rotation ticks, each row followed by its count of ticks
The counts run from 0 to 535.
[ 14  43   3  18  20 -39  -4 -23 -23  10  28  -2 -20 -11 -33  12 -19 -23
  -4  -2 -18  -8  16  16   0 -21  -9  12 -24   9   1  -3 -17  49   4  -8
  17 -41  29   3 -22  -6 -24  38 -32  20 -14 -15  15  -4   2 -24  23  15
  -9  -9 -15  16  24  13  19  10  -7  -7  34 -12  59  14 -19  31 -15  23
  -8 -13  13  16] -> 472
[ 20   8  23   6  11 -32  29 -14 -19  16  17 -38 -11  11 -32  15 -13   5
  -2 -16 -11   3  -4   4 -10   5   6  25 -27 -13 -21  -4   2  42   4 -16
  12 -27  25   1 -49  16 -18  40  -5  -9   1  24  15  14  -5 -10  25  26
 -14 -20 -29   0  26 -13  23  15  -4 -25  12 -17  55  17 -15  25 -26  -5
 -29 -21  11   7] -> 295
[ 15  23   6   7  25 -51  23 -22 -37   4  18 -26 -18  10 -20  17 -17  -1
   6 -13  -7   7  24   7 -11  -8   9   2   0  -6  -8   3 -33  24  14 -13
   9 -34  33   1 -32  14 -24  52 -21  12  -9  14   7 -11  19  -3  26  13
 -26 -25 -43   5  21  10  39  -1   5 -14  25 -20  61  23   4  15 -33  -8
 -26   7   8  13] -> 246
[ 24  11  -5   2  24 -44  22  -9 -11  25  15 -25 -19   1 -23  -2 -29   3
 -10 -15  -5  13  16   4 -17   1  18  11  -3 -18   4   5 -31  50  -5   2
  11 -17  27   2 -27   4 -10   0 -39   1 -15  40  26 -24  11   3  11  12
 -28 -28 -39  21  -8  -3  25  36   2 -15  51 -31  51  -1  -8  11 -24 -15
 -16  -8  29  24] -> 250
[ -4  21  -5  19  25 -18  15 -21 -22 -11  22  -5   0  -4 -16  11 -20 -11
   3 -26 -13  11  18  20  -2 -19   3  17   0  -2  -6  -1 -15  45  12 -24
  24 -30  36 -10 -51   2 -26  30 -29   4 -11  12  25   6   5 -11  13   7
 -15 -29 -33  27   7  27  11   0 -17  -9  41 -33  62  14 -13  21 -29 -10
 -29 -19  15  30] -> 196
[ 13  21  19   5  17 -46  13 -17 -15   7   8 -17 -18   5 -39   7 -24 -12
 -16 -11  -9   3  21   9 -20   5  15   4 -13  -5 -21 -12 -27  29   7 -14
  13 -26  18   5 -35 -12 -32  39 -26   6   0  21  19  13  -1  -2  25  31
 -20 -30 -51  18   7   2  30  11  -1 -26  18 -21  44   0  -7  20 -34 -12
 -33  -5  19  19] -> 526
[ 11   0  -8   3  30 -29  17 -14 -27  19 -13 -16 -11  13 -15   4  -9  10
  -2 -30   0  14  14  13 -16   4  10   6   7 -18 -18 -12 -31  32  15 -14
   2 -14  21  20 -53   7 -15  -2 -37  -9 -11  20  12   0  14  14  11  -1
 -27 -24 -45  22  -2   4  21  16  -7  -9  20 -28  59  -2 -12  10 -17 -20
 -35  -7  47  27] -> 397
[ 24  42  28   2  36 -37  12 -19 -20  28  22  -2 -25   2 -31  16 -11 -10
 -12   0   2  -8  20  15 -18  -6  -2   7 -21   8 -22   2   6  24  -5 -11
  15 -37   8  -3 -49   8 -18  30 -44  12 -12  15  14  -9  -8 -14  10  16
 -30 -16 -26   7  16  10  35  -1 -15  -5  35 -23  50   5   6  23 -26 -14
 -23   7  20  16] -> 382
[  2   4  11  31  26 -25  10 -16 -34  -8  12 -27 -15   7 -18  11 -12 -28
   6 -13  -7  15  -5  -1  -1 -28  16  29 -18 -10  -2   6 -28  46  21  -8
  12 -29  58  -1 -39  10 -16   5 -17  -4  -1   5  21  17   9  -7  30  15
  -1  -9 -23   5  11   8  14  27   3 -10  35  -7  55  17 -22  35 -38 -15
 -26 -24  10  20] -> 424
[ 17 -14   0  12  18 -31  23 -16 -14  10   5 -31 -23  22 -14   1 -10  18
   1 -33 -22  25  -8   4  -5  -5   2   8  11 -12   4  14  -4  42  16  -7
   8 -27  23  -3 -51  -7 -14  18  -7  -4 -24  30  18   1  -3   3   0  21
 -36 -22 -38  -3  31   5  18  26  -8 -23  25 -28  61  10  -4  10 -17  -9
 -49 -25  44   5] -> 346
[ 16  20  13  -5  32 -26  -2 -10 -24  34  -8 -12 -38  16 -30  13 -21  26
  -7 -17 -10  -8  -2   8 -33  10  -2  21 -25   2   4  12   0  43   1  -2
 -13 -11  -5  29 -53   9 -14  10 -30  -5 -19  15  -1   3   1  -3  10  11
 -25   0 -48  -3  34  -8  21  25 -30 -17  18 -21  54   2  -4  19  -9  -4
 -25  -5  51   4] -> 265
[ 17  37   3  12  13 -28   3 -10 -30  18  14  -2 -17  -2 -28  17 -34   6
  10 -31 -23   1   1   0 -23  -8 -12  24  -3  10  25  17 -23  26   4  -6
  -7 -26  10  14 -32   2 -21  30 -30  17 -20  -7   7  11  20  -9  36   2
  -5 -22 -38  -5  27  30  20  30 -25 -13  35 -22  67   9 -18  22 -14  -1
  -1  -7   7   3] -> 360
[ 16   9  -7  -7  27 -36   7   4 -25  11  11  -4 -18  -3 -20   3 -17   0
  -4 -10  -1  -1  28   5 -21  -5  11  14 -28   6  12 -10 -23  65   0  -2
  12  -9  24  33  -2  -6 -16   8 -39   5 -19   6   3 -14  14   7  26 -15
 -22 -16 -48  34   1  12  14  27  -6 -26  25 -28  57  14  -6  23 -16  19
 -18 -24  40  16] -> 23
[  2  17   5  16  39 -27  -2 -38 -38  -3  -4  -6 -27  11 -23   7  -1 -16
  -5  -1 -17   4  -5  12   0  -8  -6  23  -9   0 -18   4 -21  28  31 -12
   9 -29  36   6 -56  -7 -19  24 -23  12 -14  -5   9  18  14  -7  15  38
   1   4 -36  -4  30  19  27   0  -4 -11   9 -11  54   9 -13  20 -26  -3
 -47  -5  37  22] -> 375
[ 23   9  17  11  13 -51   1 -16 -12  11  -2 -15 -30  15 -41   2 -18   7
  -4 -27  -9  12   3   3 -35   0  18  22  -4   3   5  11 -36  21  13   9
  -9 -13   3  12 -31 -12 -23  25 -16  14 -12   5   4  22   5   8  22  20
 -11 -13 -65  -9  30  17  25  30 -24 -38  22 -14  44   3  -2  32 -26 -10
 -29  -7  23   1] -> 128
[ 11  18  -6  13  38 -22  -3 -20 -21  27   8  -8 -24  -3 -15   2 -16   7
  -3 -21 -16   9 -13  -3 -11 -13 -14  26  -3   5  23  21 -11  49   1   4
   4 -25  21   4 -45  15  -6 -16 -38   2 -29  10  10  -4  18 -13   4   8
  -4   1 -17  -3  27  21   5  41 -22   4  51 -27  67  16 -21  28  -3  -3
 -11 -13  36  13] -> 86
[ 16  -6   9  15  38 -27  -1 -15 -27   5   3 -36 -36  17 -13   4   3 -15
 -12   0  -1   8  -1  -3   6 -10  12  21 -38  -9   2   3  -6  66  19  -1
  12 -21  46   9 -31   2  -7  -1  -8 -11 -17   9  20   7  -2  -1  14  35
 -20   8 -26   3  29 -19  19  28   3 -20  23  -9  43  10 -14  22 -23  10
 -43 -25  42  15] -> 289
[ -1  18  -4  26  17 -27   1  -1 -16  -4  25 -20 -25   2 -15  10 -32  -4
   2 -16 -15   7  15   2   2 -21  17   9 -15   4  29  11 -20  58   9   0
  12 -30  45  -8 -18 -10 -23  18 -15  -4 -13   3  28  13  -1 -12  20  14
 -31 -24 -28  11  19   8   5  45  -6 -12  56 -18  48   3 -14  19 -26   7
 -11 -17  16  12] -> 193
[ 10  21   3  12  17 -19  23   0 -27  27  14 -24   0  -2 -20  21 -20  11
   8 -25 -16   5   8  10 -20   7  -2  16 -12 -10  -1 -12 -24  47  -5 -19
   1 -18  25  25 -43  33 -15  11 -22 -14   0  15  12  -1  11  -5  35  -9
 -22 -25 -26  25   6  -5  12  26 -14  -5  32 -25  70  11 -27  28 -13  -3
   6 -14  20  14] -> 165
[  3  11   4  10  44 -22  -1 -11 -36  10   2 -29 -35  13 -13   7   3  -9
  -4   4   0  -2  -7   3   2 -15   0  23 -45   2   5   4   0  67  11  -8
  17 -22  41  10 -38  12   0   3 -21  -8 -24   6  11   0   7  -9  18  18
 -16  14 -17  10  27 -10  17  32   1  -7  24 -10  51  18 -14  26 -17  12
 -36 -17  42  12] -> 288
[ 20  36  11  -1  29 -37  22  -5 -36  30  13 -29 -20  11 -18  28 -19   8
   0  -6  -5  -9  18   7 -20   8   0   4 -29 -10  -5   3 -20  39  -8 -11
   7 -24  23  24 -37  29 -24  30 -19  -1  -4  15   8  -9  13  -8  34   2
 -33 -20 -22  16  19 -14  38  16  -4  -5  29 -17  61  12  -7  12 -21   5
  -4   1  14   8] -> 529
[ 30  24  24   8  13 -35   4  -6 -22  31  15 -18  -7   2 -40  15  -3 -13
   2 -12 -15 -10   8   3 -12   0 -11   8 -41  13 -12 -26  -8  47  -2 -12
  13 -30  18  19 -35  -5 -23  28 -27   2  -7  -7  15  14 -13 -17  36   6
 -27 -17 -22  13  20 -10  15  16 -13 -22  21  -9  58  13 -18  31  -7  29
 -12 -32  28   8] -> 439
[ 16  36 -11  22  26 -35  -2 -17 -20  28   4   5 -12 -14 -33  15 -10  -2
  -2 -17 -10  -2  14  15 -23  -4 -12   5  -3   5   1  -9 -38  33 -11  -9
  -6 -27  15  21 -35   1 -14  -7 -50   9 -18 -12  12  -4  15  -9  19 -10
 -16 -14 -29  17  11  22   6  21 -19   1  52 -21  69   3 -12  29  -6  18
  14 -10  39  18] -> 220
[ -8   2   8  14  29 -17  17 -14 -29 -11   9 -24 -12   9 -21   9 -20 -12
   0 -16 -10  21  -5  -1   0 -24  20  31 -17  -3  -1   8 -20  55  26  -8
  21 -24  47  -4 -30  14 -19  16 -14   4  -9  11  16  14  13 -10  22  17
   5  -6 -36   2  11  20  19  21  -3 -26  16 -26  53  24 -19  36 -37 -19
 -41 -24  14  24] -> 425
[ 14  33  16   0  18 -39  13 -12 -25  16  11  -7 -16   7 -27  17 -17  -8
  -4 -10  -9  -7  26  17 -20   5   5   4 -12   0 -25 -12 -17  31   9 -19
  16 -27  17  13 -39   1 -29  53 -33   9  -6  13   9   1   2  -3  25  14
 -27 -27 -43  27   4   6  31  -5  -9 -18  15 -23  57   4  -3  11 -28  -2
 -26   1  19  25] -> 527
[ 31   8  15 -16  39 -24   9  -9 -27  40   0 -14 -18  10 -26   3  -6   7
 -10 -20  -7  -1  -7  -4 -19   3 -13  22 -22  -2   5  11  12  53   1  -4
   8 -13   6  21 -39   9  -2  -3 -41   5 -36  24   5 -17  10   3   5   6
 -23   0 -29   4  12   9  26  37 -17  -8  21 -25  65  14   0  21   5  -4
 -38 -15  49   5] -> 119
[ -3  23  -1  13  37 -12  -1 -34 -29  15  -2  -3 -21   7 -17  15 -16   0
  -5 -24 -17   9 -11  16 -11 -10 -10  28   4   0  -8  16  -8  32  21 -13
   9 -30  16   3 -67  17 -19  14 -36   7 -18   7   3  10  14 -16   6  18
   7  -1 -27  -2  29  38  18  10 -25   6  22 -22  62  16 -13  22 -19 -21
 -34  -5  29  16] -> 230
[ 31  25  10   7  13 -40  19 -12 -17  42  15 -25 -24   8 -26  21 -18  25
   9 -26 -14   6   7  -2 -24   0  -7   3  -8   2  19  16 -16  28 -10  -3
  -5 -29   7   8 -36  14 -14  25 -17   7 -20  13   4  -3   1  -8  18  -5
 -37 -17 -29  -4  35   7  23  30 -24  -9  43 -23  69  15   0  24  -2   3
   5  -8  19  -7] -> 215
[ 20   8  20  -2  32 -15   3  -4 -36  19 -18  -3 -16  23 -21   5  -2 -17
   5 -25 -13   0  -7  -4  -8  -1  -1   6 -12  15   6  -5 -10  38  21  -7
  12  -7  25  14 -45 -15 -21   2 -31   7 -22  -3  22  17   6  11  28  -2
 -36 -13 -46  10   9  24  22  38 -16 -12  26 -11  58 -15  -8  14  -7  -6
 -46 -16  45  12] -> 259
[  8   3 -11  14  14 -26   1  -8 -22   7  -3  -5   2  -7 -21   7 -18  -4
   7 -33  -7  10  20   8 -17  -8   8  11  -3   6  -6 -29 -41  44  11 -15
   3 -16  32  24 -29 -21 -21  11 -29   4 -10  -8  14  24   6   4  28 -10
 -12 -30 -50  29   9  19   3  12 -20 -23  26 -26  61   3 -13  26 -17  11
 -16 -33  39  23] -> 308
[ 16  26  26  25  24 -32 -25  -9  -7  19  13 -11 -27   6 -34  17  -6 -17
  -6  -6  -4  -5   5   6 -22  -7   9  13 -37  27   0  -4  -8  39  -2   1
   0 -21  14  -1 -28 -22 -14   1 -30   5 -18 -15  17  32 -16  -9  22  14
 -20  -6 -33   0  32  -3  -2  30 -35 -24  46 -10  43  -9 -15  46 -17  13
 -10 -24  32   8] -> 41
[ 16  11  10   4  23 -44  11  -7 -15   6  13 -28 -34  14 -20  12 -15   9
  -9 -11   0   6  35  12 -19  -2  31  -2 -14  -2 -15  -6 -18  34   5  -6
  15 -22  16   3 -34  -4 -21  41 -17   1  -8  20  13  -1  -8   6  15   7
 -43 -24 -54  11  17  -7  27   0 -15 -33  25 -23  45   8   9  19 -36 -12
 -31  -4  31   8] -> 16
[ 13  17  10  22  30 -40   0 -34 -15  15  17 -22 -31  -2 -19  17   2  16
  -9  -3  -4   7  18  19 -18 -18   3  20  -7   0  -6  15 -11  24   7  -5
   1 -40  21  -7 -50  20  -4  27 -23   0 -27  -3   0   1  -1 -14  -5  16
 -10   5 -26 -17  56   8  12 -10 -31 -18  32 -23  54  33   1  35 -30   3
 -21  -8  38   6] -> 465
[  0  12 -18   7  31 -21  21 -18 -26  12  16 -35 -22   2  -3  12 -21  13
  -1 -16 -15  12   2  12   4  -6  -3  19 -15 -22   7  15  -8  64   2 -19
  14 -32  37  -1 -52  23 -10  13 -11 -21 -24  26  15 -17   9 -12   4  16
 -22 -16 -10  14  29  -5  11  28  -2   1  30 -32  63  19 -21   7 -24  -1
 -20 -22  34  16] -> 199
[ -1  16   2  28  20 -22   5 -24 -20   8  -5 -10 -13   3 -22   9 -19 -11
   6 -30 -18  20 -17   7  -4 -10   0  17  16  -5  -9   9 -32  23  17  -7
   3 -29  29 -11 -59 -12 -19  -1 -27   5  -9   3  24  26  12  -5  13  29
  -1 -15 -35   1  21  24  10  30 -18   0  47 -15  54  -2 -28  23 -22 -24
 -22 -15  28  24] -> 228
